(in the rows, 128 means zero)
First come named turns, each shown by rows before and after it. For each pair of rows after them, which turns, in which order, take the first row to the second? The first pair is done for you.
N:
[170 108 109 134 128 180 140 206 115 139 124 135]  ->  [139  81 111 132 116 178 162 196 116 144 106 108]
[ 84 140 164 109  87 125 142 127 151 135 122 114]  ->  [161 188 141 120 131 125 131 136 146 128 137 158]
[ 71  92 161 140  72 141  98 135 124 122 145 123]  ->  [186 156 110 158 138 137  98 142 119 111 154 178]
B:
[106 108 129 117 100 130 129 104 147 126 125 100]  ->  [116 115 116 123 113 127 140  91 149 125 121 104]
[103  71 184 120  96 151  59 156 106 127 173 121]  ->  [161 104  90 125 125 106 170 171 153 157  62  68]
[175 180 107 117 148 124 141 136 136 140 115 143]  ->  [151 164 147 115 134 142  91 130 115 127 163 166]
X:
[170 150 114 139 146 127 118 129 122 119 138 153]  ->  [152 156 141 127 123 128  99 149 128 121 146 156]
[ 73  97 133 108 105 143 119 129 145 145 105  85]  ->  [ 98  88  98 128 137 142 145 102 136 141  95  82]
[110 122 144 115 121 134 107 151 132 128 130 126]  ->  [133 127 110 124 141 124 143 137 138 129 103 116]

Between the rows of a pair lie 2 to 3 turns.
[107 106 125 143 152 143 126  96 115 118 147 157]  ->  [132  99  99 143 152 138 149 142 127 142 100 127]
B, N, N
[134 127 130 134 133 138 119 100 119 113 144 140]  ->  [142 142 115 135 137 125 144 105 132 122 118 133]
X, X
[191 145 102 135 145 121 104 175 106 135 141 147]  ->  [ 89  61 136 136 113 136 102 136  91 125 148 104]
N, B, B
[142 209 155 138 114 116 135 159 149 146 104 137]  ->  [ 73 171 183 135  89 122 131 115 146 134 124 122]
B, N, N
[111 138 137 182 142 154 161 103 149 135  96  69]  ->  [ 86 159 177 163 111 156 133 112 158 133 123  84]
B, X
[106 135 122 133 136 122 148  80 130 117 138 140]  ->  [131 169 124 129 135 123 135 100 135 123 148 155]
X, N
[136  35 130 127 127 160 107 135  62 110 138 103]  ->  [161  55  95 138 164 148 135  88  66  97 132 113]
B, B
[177 137 108 114 125 128 145 215 128 144 104 118]  ->  [168 143  84 145 176 124 172  84 116 103 138 148]
N, B
[133 134 113 112  87 120 144 152 143 149 108  96]  ->  [170 173 102 121 120 120 136 109 140 131 138 139]
N, B
[ 85 146 159 151 117 137 133  94 112 133 154 159]  ->  [111 163 118 155 133 121 182  97 129 146 107 136]
B, B
[113 129 153 127 117 147  61  93 152 152 139 140]  ->  [141 170 127 123 120 124 101 114 182 171  95 129]
X, N, N
[152 103  96 146 157 145 141 141  98 134 122 123]  ->  [112  86 117 140 123 147 136 154 106 141 114 104]
X, N, N
[ 91  89 176 109 137 125 122  88 105 110 149 114]  ->  [136  93 130 126 175 115 154  73 104 108 126 112]
N, N
[131 154 112 133 109  87 125 131 136 121  96 103]  ->  [139 173 129 138 117  94  97 116 120 108 134 139]
N, N, B
[111 155 163 124 104 158 115 165 176 155 108 104]  ->  [121 107 154 156 156 183  89  98 122 124 156 135]
X, B
[127 114  90 133 133  98 189 113 149 136  86  89]  ->  [ 81 127 158  98  76 108 136 158 159 143 117  96]
X, X
[141 137 126 118 125 106 163 181 169 127  77 108]  ->  [105 115 182 113 101 133  96 184 142 115 139 135]
X, X
[127 103 165 116  76 121 119 188 146 147 118 122]  ->  [201 110 121 147 146 131 113 154 117 128 142 164]
N, X
[149 153 126 126 130 125 159 145 119 127 138 133]  ->  [136 144 141 123 114 132 146 159 116 132 139 128]
B, B
[132  86 120 140 172 146 126  81 114 112 137 133]  ->  [171 105 122 120 152 143 112 183 128 144 105 123]
B, N, B
[132 155 110 119 142 126 139 159 150 169 125 130]  ->  [118 108 124 129 148 146 104 157 121 161 151 134]
X, B
[127 208 128 117 100 128 120 138 151 109 173 163]  ->  [ 76 152 120 112  70 120 163 152 163 131 113  96]
B, N, N
[120  66  90 127 139 136 147 134 106 152  84  93]  ->  [ 87  79 146 122 125 152  86  95  92 125 161 141]
B, N
[157  85 100 138 145 144 116 169 104 134 102 104]  ->  [151 103 110 131 127 134 119 186 116 143  95  96]
X, X
[111 133 177 110  77 118 127 188 145 135 113 136]  ->  [ 74  87 177 121  84 127 137 146 128 123 114 117]
X, N
[183 118 120 138 167 128 140 145 111 141  90  94]  ->  [126  97 178 131 142 148  83 113  93 115 155 118]
B, N, N
[121  87  87 129 132 106 170 122 144 125  83  84]  ->  [ 98 100 139 131 135 127 103  71 118  90 174 146]
B, N
[ 90 182 126 121 111 104 140  96 159 141 113 117]  ->  [ 74 159 154 127 112 126 100  91 137 129 150 134]
X, X
[128 162 132 111 133 105 152 125 147 137 130 130]  ->  [137 155 125 117 146 104 157 118 144 134 129 126]
X, X, X
[137 105  94 131 159 127 142  91  95 127 138 112]  ->  [109 108 110 110 116 118 152 134 119 150 110  82]
N, B
[144 104 109 125  80 122 192 155 143 152  61 104]  ->  [132  28 122 150 107 158 141 134  84 130 110 121]
X, B
[113 114 126 130 119 114 138 126 136 129 126 114]  ->  [141 127 113 135 138 110 141 127 135 127 127 123]
N, N
[140 161 127 133 139 126 130  46 152 112 174 161]  ->  [147 155 101 117 110 102 176 130 187 158  89 101]
B, B
[139 149 116 100 117 110 158 162 137 131 105 128]  ->  [145 104  97 128 159 127 156 109 102 111 123 140]
N, X
[125  99 115 117 124 140 166  94 105 114  95 119]  ->  [140 151 123  99 104 128 173 127 134 127  86 122]
N, X
[ 65 105 127 128 119 114 186  81 137 127  97  86]  ->  [ 73 166 145 107  89 103 177 118 167 135  96 101]
N, X, N
[159 151  75 123 192 144 111  83 109 119 144 160]  ->  [162 158  50 118 186 130 149 101 128 133 104 133]
X, N
[146 158 142 116 114 113 148 144 152 141 118 152]  ->  [155 118 124 125 126 119 152 162 135 148  98 131]
X, B, B
[118  72 113 121 150 132 132 148  74 109 149 121]  ->  [135  95  86 119 153 117 170 156  99 121 113 102]
X, X
[163 155 137 105 125 145 106 157 118 114  94 106]  ->  [121 124 127 114 124 142 137 107 117 103  81  82]
B, N
[110  96 144  99 125 126 112  99  95 120 185 138]  ->  [130 170 116  90 127  96 165  85 138 126 153 134]
X, B
[165 123  89 147 168 114 155  85 132 133 115 143]  ->  [137 168 125 111 108  98 154 145 172 155  96 127]
X, X
[121  69 122 132 128 136 133 158 122 145 100  97]  ->  [112  69 141 139 140 149  99 118 105 123 149 130]
B, B
[117 186 138 118 163 135 108  66 123 105 123 178]  ->  [110 143 147 128 166 151  86  69  95  99 139 177]
B, X, B
[141 214 108 113 132 104 185  97 189 124  84 122]  ->  [ 77  83 187 105  81 161  78 192 121 136 127 102]
X, B
[120 178 157  83 111 135  91 162 163 135 110 123]  ->  [146 201 143  92 135 127 101 126 164 123 124 147]
N, B, X
[124 104 108 139 143 135 153  81 115 134 120 135]  ->  [110 125 117 116 108 124 165 128 144 158  93 113]
X, B
[174 154 147 153 159 132 112  85  92 121 194 183]  ->  [184 149 127 161 173 130 128  76  88 123 184 178]
N, N, N
[136 112 123 124 122 113  93 127 128 117 156 150]  ->  [130 133 130 116 108 104 102 138 144 122 150 145]
X, B, B
[112 140 157 131 111 166  82 226 120 148 135 115]  ->  [159 117 123 157 171 179  77 194  86 133 152 142]
N, X
[104 148 128 117 126 138 135 165 165 143  89  93]  ->  [138 163 110 123 147 136 140 161 162 139  85 106]
N, N
[107 144 152 133 132 110 146  84 123 118 170 172]  ->  [124 174 135 126 123  95 176 106 149 127 132 158]
X, N
[146 117 117 136 149 126 126 179 106 162  87 123]  ->  [127  83 125 143 152 141 111 159  88 151 102 125]
X, N
[166 119  82 143 159 124 190  85 128 110 102 116]  ->  [167 103 115 148 163 151 125  83  90  94 169 157]
B, N
[112 101 161 125 121 143 147 153 102 183 117 139]  ->  [113  98 163 134 129 151 138 133  91 173 134 152]
X, B, B
[158 130 165 142 160 132 103 106 134 102 191 161]  ->  [189 146 110 142 169 106 170 136 163 127 113 124]
B, B
[ 90  88 154 124 112 146  89 118 109 106 150 121]  ->  [147 108 137 121 117 147  83 193 113 124 126 126]
N, B
[146  89 104 139 148 135 136 121 106 134 122 130]  ->  [104 115 144 110  95 124 128 151 133 145 118 115]
X, B, N
[114 143 115 104 113 103 148 175 154 152  71 104]  ->  [155 196 104 119 158 101 140 107 151 122 116 161]
N, B
[ 69  73 159 140 101 159 157  99 178 151 127  49]  ->  [203 173 109 164 184 148 154  74 176 128 161 131]
B, N, N
[139 122 118 156 150 156 132 117  95 116 138 150]  ->  [114 104 111 153 137 148 155 114 105 124 111 117]
N, B, B
[113 101 143 120 102 158 113 108 131 144 132 105]  ->  [121 130 145 122 110 153 114  80 137 133 150 122]
X, B, N
[162  86  78 147 171 128 163 124  94 125  83 117]  ->  [164 117  75 139 163 112 177 120 114 126  74 119]
B, X, X
[124 132 145 107 104 122 123  90 132 126 158 159]  ->  [135 118 132 117 122 130 127  78 121 122 154 160]
B, B, X
[ 74 113 169 152 144 130 110 104 126 132 127 116]  ->  [115 121 126 166 179 124 141  87 122 130 107 117]
N, N
[ 99 136 128 124 105 122 156 125 154 143 102 123]  ->  [ 85 116 132 130 107 125 152 102 138 132 114 121]
N, X, N
[152  93 113 134 139 137 124 138 110 135 120 121]  ->  [107 105 141 115 103 133 126 143 128 141 117 107]
X, B, N
[132 110 115 139 124 139 102 186 103 117 128 141]  ->  [122  99 117 139 121 139 106 184 103 119 122 135]
N, X
[113 155 139 124 135 117  85 131 124 103 159 164]  ->  [ 62 109 137 124 118 113 116 113 124 112 126 123]
N, N
[ 98 106 168 131 134 100 148 115 134 142 114 117]  ->  [146 128 139 142 167  95 159 112 131 142 110 134]
N, N
[128 119 120 133 115 123 144 131 134 134 121 102]  ->  [115 109 142 131 110 131 122 126 123 127 148 113]
B, B
[ 27 170 165 121 104 128 121 104 157 130 131 106]  ->  [ 36 184 149 118 107 119 144 108 167 140 109  97]
X, X, X
[154 109 110 145 151 169 115 122  90 141 131 108]  ->  [134 108 110 148 151 167 125  91  93 134 132 107]
N, B, B
[ 73 103 174 102 132 134 124 100 112 124 124 115]  ->  [ 98  94 139 117 163 130 149  78 107 120 111 115]
X, X
[133 109 112 129 162 136 134  98 115 129 134 135]  ->  [129 142 115 109 130 120 152 139 143 146 102 118]
X, B
[113 101 141 154 105 148 114 146 112 130 133 104]  ->  [156 148 130 146 114 138 116 168 123 136 127 120]
N, X
[122 141 148 119 117 114 115 131 156 137 118 142]  ->  [114 124 137 122 123 112 133 120 157 136 103 127]
N, N
[ 73 123 161 118 100 132 126  87 136 120 146 131]  ->  [100 142 126 128 127 115 164  62 146 121 122 130]
B, B
[ 84 121 149 138  84 125 160 133 138 150  98  83]  ->  [ 94 156 137 136  92 115 175 104 152 142 102  97]
B, B, X
[155 139 112 123 139 132 130 158 118 133 127 140]  ->  [116 103 117 132 143 136 136 109 106 122 139 131]
B, N, B
[159 124  94 135 118 112 133 142 127 147 131 130]  ->  [143 129 118 126  97 116 108 152 126 144 149 136]
N, N
[117  86 132 128 131 149  90 135 118 133 141 117]  ->  [171 134 111 129 148 136 104 160 129 139 128 128]
B, N, N
[162 116  81 145 162 130 153 129 110 142  92 118]  ->  [166 156 135 125 137 141  89 163 109 135 147 166]
N, N
[126  70 128 145 143 150  93 140  94 123 147 126]  ->  [131  64 115 149 152 144 109 133  92 124 140 123]
N, N
[131 145 142 112 120 100 106 152 128 141 162 168]  ->  [153 159 115 119 143  91 134 132 134 137 145 172]
B, B
[139 116 123 127 113 122 132 163 133 140 101 108]  ->  [155 125 120 131 121 122 125 167 132 139 107 120]
N, N
[115 139 111 139 140 114 150  62 149 112 133 139]  ->  [130 161 127 133 135 120 125  77 145 110 157 162]
N, N
[110 161 125 129 121 120 123 113 124  75 120 133]  ->  [125 161 130 123 112 129 100 144 118  83 123 142]
B, N, B
[121 147 104 144 144 118 154 126 150 137 113 134]  ->  [ 98 108 129 139 118 134 121 163 134 146 125 124]
X, B
[112  82 110 131 143 138 157 147 114 142 108  94]  ->  [ 99  72 139 132 143 152 123 133  96 128 146 114]
B, B
[133 100 108 137 129 138 138 171 107 136 111 103]  ->  [ 85  91 137 135 116 140 131 123 104 122 142 113]
B, N
[ 93 109 148 135 128 157 153  87 103 113 159 106]  ->  [107 103 125 141 139 152 176  88 103 116 138  98]
B, X, B
[139 182 158 111 120 131 107 124 142 110 161 160]  ->  [154 183 145 115 133 126 117 120 142 107 161 163]
N, N, N
[126 136 162 119  98 123 114 140 139 143 142 129]  ->  [140 113 147 138 133 135 110 105 113 128 157 145]
X, X
[143 132 133 129 163 128 164 118  92 100 107 103]  ->  [139 127 152 128 160 139 134 118  77  95 142 119]
B, N
[123 166 122 126 127 112 153 106 148 128 121 127]  ->  [110 165 141 117 105 114 138 130 152 134 123 123]
X, X, B
[173 145 135 132 157 135  88 121 122 106 152 177]  ->  [ 84 100 177 116 106 137  86 117 127 110 146 138]
N, N
[126 123 146 121 107 127 133 172 137 133  95 111]  ->  [152 112 115 138 138 126 152 150 130 129  83 108]
X, X, B
[105 123 141  92  97 119 105 145 131 139 107 123]  ->  [118  92 103 115 134 119 136 116 114 133  92 112]
N, X, N
[134 134 129 133 159 151  97  99 113 113 159 154]  ->  [119 141 101 120 137 123 163 110 154 138  90 102]
N, X, X
[177 124 106 163 157 128 119 179  75 126 120 131]  ->  [133  98  91 179 163 118 158 107  78 112 110 109]
N, B
[141 165 141 110 114 118 123 167 138 127 132 134]  ->  [130 156 115 121 139 110 162 101 142 117 117 127]
N, N, B
[167 163 126 115 114 140 128 206 140 151  99 131]  ->  [123 140 146 111  85 143 126 204 145 155  94 108]
N, N
[104 149 149 123 151 116 135  25 131  81 176 170]  ->  [147 217 126 109 145  92 170  69 171 101 130 164]
X, N
[144 102 102 147 162 135 129 105 113 132 106 124]  ->  [120 116 119 147 151 134 130  74 120 122 124 133]
N, B, B
[ 66 128 149 140 120 128 134  52 134 102 153 137]  ->  [107 133 114 156 151 124 159  40 133 100 135 141]
N, N
[ 80 142 145 105  92 119 140 117 154 142 158 126]  ->  [ 87 151 131 106  95 115 155 118 160 142 135 119]
X, X, X
[177 143  96 135 143 164 141 149  84 120  96 124]  ->  [162 123 119 132 131 179 110 159  70 117 117 132]
X, B, X
[102 150 128 142 149 119 150  61 110 111 157 139]  ->  [125 203 133 121 133 106 151  99 135 122 149 148]
N, X, N
[ 85 103 196 128 101 161  68 189 119 134 140 115]  ->  [180 152 159 143 151 159  64 199 114 128 149 162]
N, X
[ 88 139 143 127 114 123 113 161 134 155 116 119]  ->  [ 93 107 136 147 142 142  94 130 103 135 148 134]
X, X
[113 139 163 117 113 153  83 143 127 140 151 142]  ->  [131 178 151 120 124 138 102 109 136 133 154 157]
B, B, X
[174 189 141 134 117 121 102 119 124 112 163 161]  ->  [ 95 160 173 116  62 115 108 124 140 122 145 116]
X, N, N
[139 159 132 131 142 129 115  95 121 107 166 160]  ->  [111 145 162 115 109 137  94 140 124 120 163 149]
X, X, B
[146 149 113 124 111 117 146 174 146 152  92 112]  ->  [135  77 131 143 136 149  99 154  98 135 135 131]
X, B
[124 141 110 138 124 114 163  95 148 128 120 116]  ->  [143 160 128 136 129 125 118 106 134 120 160 150]
N, N, X
[181 140 105 134 168 136 126 115 121 118 139 162]  ->  [169  97 113 137 157 153 106 151 100 121 136 142]
B, B, X
[106 122 141 109 106 136 109 147 121 145 106 110]  ->  [115 129 105 126 136 125 146  96 126 133  93 109]
B, N, X
[108  70 128 126 112 137 161 157 124 156  73  71]  ->  [113 134 128 113  95 120 181 156 157 154  68  79]
B, X, B
[109 109 122 126 117 120 170 121 148 139 103  96]  ->  [ 86 108 154 116  96 130 137 134 143 136 127 104]
X, X
[188 179 111 138 173 127 145 135 145 122 138 157]  ->  [131 141 102 130 140 113 194 134 167 141  85  93]
X, X, N
[ 85 124 146 101 108 130 156 118 168 137  77 101]  ->  [ 88 153 150 104 118 128 151  76 174 120 103 130]
B, X, X
[139 143 136 153 145 110 108 107 106 138 136 144]  ->  [144 157 125 149 142 101 129 116 120 145 119 132]
X, X
[140 118 102 148 170 116 157  57 142 111 125 110]  ->  [120 169 127 114 114  98 166 115 189 136 100  91]
X, X
[154 126 125 126 153 140 151 130 136 126 130 118]  ->  [145 139 145 121 139 144 127 140 133 127 151 130]
N, N
[107 177 129 116 103 104 163 111 166 135 117 123]  ->  [133 139  96 143 150 110 174  74 139 127 111 125]
B, B, X
[143 132 145 126 109 134 110 148 125 129 151 148]  ->  [123 100 118 137 114 123 155 125 134 132 109 108]
N, N, X
